In the data rows, the value 128 means zero.
The table, row by row:
[100 128 131  78 144 125  64 105 156 125 142 137  88 126 137 110]
[114 114  35  75 149 116 122  65 172 192 198 125  74  84 111 121]
[202 116  80  84  79 120 165  86 145 128 106  75  99 140 151 131]
[ 70 139 156 140  85 119 172 167 133 119 140 128 129 131 121 172]
[153 116 172 112 117  83 157 118 146 122  49  66 124 114 134 133]
[114 124 129 111 144 116 132 111 147 211 127 123 105  66 104 122]
[171 130 132 110  92 137 167 140 174 160  86  91 136 112 134 153]
[162 117  98 128 118 117 139 122 120 198 103 117 111  53  99 137]
[ 87 103 171  63 102 125  93 148 149 120 170 166 131 161 143  90]
[ 85 155 210  92 140 150  59 141 109 148 133 121  98 123 104 144]
[126 145 154  95 167 132 122  94 163 122 147 145  92 105 128 115]
[208 124 151 147  82 105 143 101 104 200  64  67 112  79 140 113]
[154 142 161 133  82 173 177 124 127 183  78  36 115 101 121 173]
[130 119 237  43 167 106  48 133 158 124 129 118 133 103 100 126]
[133 117  77  42 132 145  70  77 131 144 191  97  59 151 139 134]
[ 85 137 235 139 167 134 139 139 159 199 131  85 103  94 135 170]
[151 118 141  68 125 140  65 122 127 125  89 106 119 144 115 113]
[ 82 159 180 176 102 118 177 130 118 153 119 115 101 133 131 160]
[ 67 146 175 147 134 155 119 132 124 220 126 109  99  80 110 143]
[ 64  97 148 143  92 143 187 136 125 170 143 121 122 111 109 131]
[167 143  89 115  85 124 156  70 143 148 151  75  70 109 122 106]
[139 121 144 120 105 114 154 139 149  97 100  93 117 109 143 132]
[127 112 145 162  79 104 126 132 126 174  72  84 117 111 109 175]
[123 123 190  63 150 125  87 134 176 128 143 144 125 146 130 109]
[154 147 152 119 176 137 118  77 150 193 151 127 137  72  89 110]
[126 117 189  67 140 130  66 102 148 171 134 111 135  89 103 103]
[108 129 157  60 140 138  61 111 139 162 135 133 138  83 111 131]
[ 88 142 123 138 102 124 162 120 133 193 168 153 122  81  85 131]
[120 121 139  56 118 120  61 134 146 159 139 132 134  97 100  94]
[150 144 173 154  82 149 165 127 154 167  58  59 108 102 121 148]
[104 138 124 137  45 117 230 117 119 108  77  93 128 157 126  95]
[140 120  97 113 124 115 125 115 143 179  63  85 119  62 116 143]
[130 141 152 154 129 128 166 127 147 139  80  74 114 103 102 152]
[126 139 170 176 104 118 162 111 126 214  91  72 132 107 103 172]
[156 120 176  65 113 127  75 102 133 112  73  98 139 146 118 130]
[125 120 206  71 175 119  74 118 184 116 147 127 124 118 145 133]
[ 89 124 134 108 119 152 155 147 153 156 125 121 121  98 129 104]
[118 130 146  83 137 128  78 115 140 177 141 138 130  67 117 108]
[120 144  75 101 141 111 124  58 116 195 198 122  58  71 115  77]
[146 122 127  96 100 115 154 128 156 182 105  91 122  70 125 125]
[112 134 101 113 121 126 118  91 115 181 173 106  65 131 107 138]
[101 126 148 112 127 133 108 113 111 186 146 118 126  38  73 133]
[111 128 147 135 144 133 137 110 115 207 156 112 111  81 107 159]
[107 139 127 165 138 136 101 114  93 133 181 111  69 110  91 148]
[ 75 144 137 151 120 131 110 101 119 166 152 116  99 134 111 210]
[138 119 168  76 179 102  97 105 196 112 193 135  93  53 141  99]
[ 79 161 114 117 128 116 141  61 161 170 161 110  85  96 120 153]
[ 95 120 173  97 134 140 101 138 134 167 151 128 113  99 127 169]
[101 130  98 126 116 130 123  77 122 174 189 100 110 134 116 144]
[ 53 118 177 136 110 121 179 131 178  84 120 133 148 115 136 113]
[ 92 122 114 123  30 128 234 124 130  94  83 109 135 147 132 130]
[111 111 177  15 118 149  59 126 162 159 154 124 120  87 112 137]
[144 147 225  34 140 109  66 123 185 107 116 121 113 103 131 140]
[103 110 220  66 194 108  79 147 183 153 114 158 157  87 138 117]
[226 124 116 137  95 133 143 122 124 188  60  72 126  94 120 146]
[148 122  46  99 102 149 140  83 110 116 134 101  75 119 124 105]
[111 135 179  49 129 134  26 121 130 183 119 137 126  62  95 129]
[103 120 155 142 136 132  93 108 130 214 151 116 116  44  94 163]
[ 68 138 124 132 133 143 144  48 145 170 173  89  76  97 121 151]
[122 147 176 106 190 120  91 124 165 202 130 126 139  27 109 117]
[114 123 140  97 154 146  79 112 146 188 157 137 132  95 110 130]
[ 98 103 191  65 190 115 120 115 139 211 143 124 133  55  82 110]
Every row adds up 2 patterns from a hidden set, each pattern the same size and each with its own weight. Each row also carries a little noise. Patterns get numbers from 0 up, as they first appear below.
Rows drawn again from the table, each followed by the numbers of its patterns, largest weight first:
[ 92 122 114 123  30 128 234 124 130  94  83 109 135 147 132 130] 0 1
[ 68 138 124 132 133 143 144  48 145 170 173  89  76  97 121 151] 2 3
[108 129 157  60 140 138  61 111 139 162 135 133 138  83 111 131] 4 5
[162 117  98 128 118 117 139 122 120 198 103 117 111  53  99 137] 5 1
[103 120 155 142 136 132  93 108 130 214 151 116 116  44  94 163] 5 3
[154 142 161 133  82 173 177 124 127 183  78  36 115 101 121 173] 1 3
[153 116 172 112 117  83 157 118 146 122  49  66 124 114 134 133] 1 6
[122 147 176 106 190 120  91 124 165 202 130 126 139  27 109 117] 5 6
[120 144  75 101 141 111 124  58 116 195 198 122  58  71 115  77] 2 5
[100 128 131  78 144 125  64 105 156 125 142 137  88 126 137 110] 4 2
[208 124 151 147  82 105 143 101 104 200  64  67 112  79 140 113] 1 5
[167 143  89 115  85 124 156  70 143 148 151  75  70 109 122 106] 2 1
[139 121 144 120 105 114 154 139 149  97 100  93 117 109 143 132] 1 6
[ 79 161 114 117 128 116 141  61 161 170 161 110  85  96 120 153] 2 3
[133 117  77  42 132 145  70  77 131 144 191  97  59 151 139 134] 2 4
[125 120 206  71 175 119  74 118 184 116 147 127 124 118 145 133] 6 4
[111 128 147 135 144 133 137 110 115 207 156 112 111  81 107 159] 5 3
[154 147 152 119 176 137 118  77 150 193 151 127 137  72  89 110] 5 6
[ 70 139 156 140  85 119 172 167 133 119 140 128 129 131 121 172] 0 3
[ 64  97 148 143  92 143 187 136 125 170 143 121 122 111 109 131] 0 5
[144 147 225  34 140 109  66 123 185 107 116 121 113 103 131 140] 4 6
[ 75 144 137 151 120 131 110 101 119 166 152 116  99 134 111 210] 3 2
[114 123 140  97 154 146  79 112 146 188 157 137 132  95 110 130] 5 4
[120 121 139  56 118 120  61 134 146 159 139 132 134  97 100  94] 4 7
[ 85 137 235 139 167 134 139 139 159 199 131  85 103  94 135 170] 3 6
[ 82 159 180 176 102 118 177 130 118 153 119 115 101 133 131 160] 3 0
[111 135 179  49 129 134  26 121 130 183 119 137 126  62  95 129] 4 5
[126 139 170 176 104 118 162 111 126 214  91  72 132 107 103 172] 3 1
[226 124 116 137  95 133 143 122 124 188  60  72 126  94 120 146] 1 5
[126 117 189  67 140 130  66 102 148 171 134 111 135  89 103 103] 4 5
[107 139 127 165 138 136 101 114  93 133 181 111  69 110  91 148] 3 2
[103 110 220  66 194 108  79 147 183 153 114 158 157  87 138 117] 6 4
[146 122 127  96 100 115 154 128 156 182 105  91 122  70 125 125] 7 1
[127 112 145 162  79 104 126 132 126 174  72  84 117 111 109 175] 1 3
[ 88 142 123 138 102 124 162 120 133 193 168 153 122  81  85 131] 5 0
[138 119 168  76 179 102  97 105 196 112 193 135  93  53 141  99] 6 2
[114 124 129 111 144 116 132 111 147 211 127 123 105  66 104 122] 5 7
[104 138 124 137  45 117 230 117 119 108  77  93 128 157 126  95] 0 1
[123 123 190  63 150 125  87 134 176 128 143 144 125 146 130 109] 4 6
[171 130 132 110  92 137 167 140 174 160  86  91 136 112 134 153] 1 7
[114 114  35  75 149 116 122  65 172 192 198 125  74  84 111 121] 2 7
[101 130  98 126 116 130 123  77 122 174 189 100 110 134 116 144] 2 3
[150 144 173 154  82 149 165 127 154 167  58  59 108 102 121 148] 1 3
[ 53 118 177 136 110 121 179 131 178  84 120 133 148 115 136 113] 0 6
[202 116  80  84  79 120 165  86 145 128 106  75  99 140 151 131] 1 2
[118 130 146  83 137 128  78 115 140 177 141 138 130  67 117 108] 5 4
[111 111 177  15 118 149  59 126 162 159 154 124 120  87 112 137] 4 7
[ 87 103 171  63 102 125  93 148 149 120 170 166 131 161 143  90] 4 0
[126 145 154  95 167 132 122  94 163 122 147 145  92 105 128 115] 6 2
[156 120 176  65 113 127  75 102 133 112  73  98 139 146 118 130] 4 1
[148 122  46  99 102 149 140  83 110 116 134 101  75 119 124 105] 2 1
[ 98 103 191  65 190 115 120 115 139 211 143 124 133  55  82 110] 5 6
[ 95 120 173  97 134 140 101 138 134 167 151 128 113  99 127 169] 3 4
[ 67 146 175 147 134 155 119 132 124 220 126 109  99  80 110 143] 3 5
[140 120  97 113 124 115 125 115 143 179  63  85 119  62 116 143] 1 5
[130 119 237  43 167 106  48 133 158 124 129 118 133 103 100 126] 4 6
[112 134 101 113 121 126 118  91 115 181 173 106  65 131 107 138] 2 3
[151 118 141  68 125 140  65 122 127 125  89 106 119 144 115 113] 4 1
[101 126 148 112 127 133 108 113 111 186 146 118 126  38  73 133] 5 7
[ 89 124 134 108 119 152 155 147 153 156 125 121 121  98 129 104] 7 0
[130 141 152 154 129 128 166 127 147 139  80  74 114 103 102 152] 1 3
[ 85 155 210  92 140 150  59 141 109 148 133 121  98 123 104 144] 4 3
